In the rows, zero is written as 128.
One turn moves each row of this set onto another row. After a few examples, where does it send each row asked below?
seku: [148 117 136 125 116 125  77 125 138 106 138 116]
Rerom: [ 91 127 139 162  99 122 108 128 134 134 132  91]
feza: [163 121 101 169 107 103 102 136 128 151 121 103]
sobi: [145 130 135 163 117 117 123 142  95 128  66  82]
savu: [153 134 117 144 115 109 122 137 108 114  83  72]
kapug: [150 130 127 157 121 110 145 144 117 122  88  76]
fubi: [161 104 120 147 122 122  92 110  69 152  94 112]
Nep: [ 98  97 145 156 127 129  94 118 132 108 125  93]
Falab: [136 128 136 129 154  98 102  88 107 160 118 131]
siza: [139 115 116 133 107 124 115  83 115 166 129 121]
fula: [149  99 149 181 139 123 117 143  99 161  86 124]
gebo: [158  96 150 142 160 117 115 153 122 112 104 117]
vufa: [161 138 137 126 108 119  87 155  82 123 110 107]
deg: [121 136 150 166 106 123  97 139 141 165 102 135]
kekam: [147 138 142 159 131  99  61 128 126 135 132 125]
Rufu: [ 96 105 135 142 121 125 130  99 123 132 137  90]
der: [160 109 123 174 122 117 121 133 108 115  85  75]
sono: [147 127 145 142 141 109 113  92  88 165 139 128]
buzi: [140 147 145 119 128 108 138 156 103 150  97 118]
Nazof: [133 121 172 150 123 135 136 143 133 146 134 133]
rebil: [ 84 122 131 129 116 119  95 107 124 124 109  93]
mazi: [141 119 145 126 166 100  88 103 119 132 120 130]
sorir: [146 132 149 132 147 103  63 118 112 122 125 127]
det: [124 123 153 102 139 126  93 121 125 121  97 132]
nevit: [151 117 138 148 132 121 126 135  91 113  71  81]
Bepid: [149 132 119 150 112 113 131 125  92 134  76  76]
gibu: [151 112 119 159 133 111 139 125 116 124  79  78]
velab: [127  92 140 137 145 130 107  90 124 151  95 135]
zoveb: [173 106 121 134 130 114 136 130 108 127 144 101]
Vol: [161 114 136 162 121 124 138 133  89 118  92  76]
Pep: [ 94  98 149 140 125 137 102  96  94 126 114  96]
dofa: [148 140 155 150 133 107 124 117 104 161 154 128]
Zan: [ 91 122 158 153 105 135  83 129 104 120 114  96]
Kago: [ 85 130 151 139 105 130 123 114  99 146 119  97]
lelik: [138 150 168 161 131 107 108 138 111 161 136 135]
lum: [ 97 103 161 173 114 139 119 120 108 136 131  98]
Bokof: [144 112 142 169  99 136  61 123 117 138 118 124]
reva: [136 125 108 136 138  95 108 129 134 156  76 117]
tuzol: [142 135 161 180 133 106  80 136 121 152 130 133]
ninu: [144 128 156 127 101 141 124 115  89 148 143 124]

sobi goes to Bepid
vufa goes to buzi
Now these:
sono goes to sorir
Kago goes to rebil
deg goes to siza

One turn moves each row of this set onto another row. After a few examples, where does it send each row asked below?
buke: [149 125 146  87 140 115 117 107 152 116 154 170 127 172  87 133  98 120
 133 104 127  53 144 168 121 175  90 166]
takan: [147 128 127 140 172  92 102 120 140 159 127 146 117 195  98 187 117 126
 135 106 124 109 112 154  80 183  91 103]
sobor: [164 126 135  86 141 125 115 107 151 120 140 181 121 153  88 143  90 131
 155 121 123  54 144 164 131 191  93 155]
Sos: [140 126 101 102 149  91 131 143 139 117  94 115 135 124 113 114  94 173
 126 111 105  92 125 145 114 186 112 167]
mog: [136 115 134 140 172  81  89 102 135 160 137 153 108 167  92 192 130 141
 132  94 133 107 121 159 110 171 102  90]
navut: [153 124 164  70 139 110 113 102 146 146 154 173 113 157 103 149  91 134
 141 133 140  70 128 170 127 193 104 162]
Nibu: [143 108 111 104 121  94 121 151 140 128  92 134 146 118 113 121 111 165
 108 119 110  99 137 131 116 193 112 165]
vete: [164 127 138  99 145 115 121 112 137 122 147 180 117 146  85 135  99 118
 134  98 138  52 142 159 129 193 128 163]
Zod: [116 141 110 171 132  70  93 102 144 170 116 163  97 153 118 115 125 165
 126 121 130 127 143 158 102 150 125 146]
keda: [128 136 111 157 127  68  99 105 162 160 111 163  76 148 119 119 124 179
 124 125 115 125 111 158 115 144 111 151]
vev: [150 125 112 108 135  98 134 144 146 124 104 128 146 128 120 114  93 179
 114 113 100  91 122 153 112 202 100 175]
divif: [152 114 161  90 145 102 115 109 144 134 152 165 114 148  85 147  94 127
 146 109 130  42 132 169 131 188 109 163]
fepak: [133 115 132 147 111  64 106 136 144 136 115 160 136 168  96 138  96 100
 119 136 107 105 110 132  97 215  98 155]
pafam: [134 111 125 129 169  86 103 101 135 174 123 167 110 185  97 180 118 124
 129  84 109  85 127 162  99 177  91  94]
Zunus: [154 129  99 116 144  85 142 134 144 147  92 127 138 116 122 111  96 156
 125 108  99 102 136 140 111 199 113 170]
salaf: [143 118 121 146 170  85  96 104 139 151 139 144 104 174  91 191 137 130
 130  92 120  94 119 170  94 170  90 103]
bez: [147 123 100 103 135  94 127 137 148 124 109 123 128 105 115 107  96 162
  97 117 117 108 141 136 107 189 103 157]
fidil: [118 117 126 110 145  71  78  97 129 142 111 148 121 161 118 161  75 126
 146 137 129 146 136 158 131 193  87 166]
zof: [143 140 115 134 107  86  99 121 124 119 155 168 151 184  82 112 111 144
  95 111 118  87 105 156 133 174  98 124]
mapa: [118 139 119 154 125  79  93 111 152 150 111 153  73 148 125 116 129 163
 128 132 110 139 121 149  99 150 108 156]
tutop: [120 133 106  80 147  76  78 103 127 154 147 152 147 146 114 127 105 144
 127 112 135 111 107 149 141 147  66 119]
fum: [143 126 122 141 176  69  91  97 152 170 142 161 121 168  97 184 112 139
 129  90 116  93 126 161 113 178  75  93]
Bired: [134 134  99  94 148 103 124 140 125 121 119 110 145 130 131 111 108 175
 119 123 120  97 122 140 110 197 105 145]
sipe: [125 141 129 165 120  79  99 111 150 166 126 169  82 166 127 103 109 176
 118 127 128 118 108 141 115 162 117 141]
tole: [140 119 123 129 164  96 100 118 143 148 142 170 109 157 103 189 135 127
 128  82 124  91 133 160 104 160  87  87]
sozi: [117 150  97 154 128  69  86  89 137 159 105 159  76 151 114 124 114 158
 129 129 118 129 126 141 111 159 122 151]
dunu: [149 134 142  86 151 107 122  97 142 134 152 168 124 161  82 141  92 124
 146 104 139  41 118 164 124 187 107 156]
nus: [122 147 111 154 127  79 108  95 151 165 112 163  77 153 133 128 117 165
 136 116 105 135 142 166 114 142 100 145]

Bired goes to navut
vete goes to tole
Now these:
bez goes to sobor
Sos goes to divif
vev goes to dunu
zof goes to tutop
fum goes to sozi

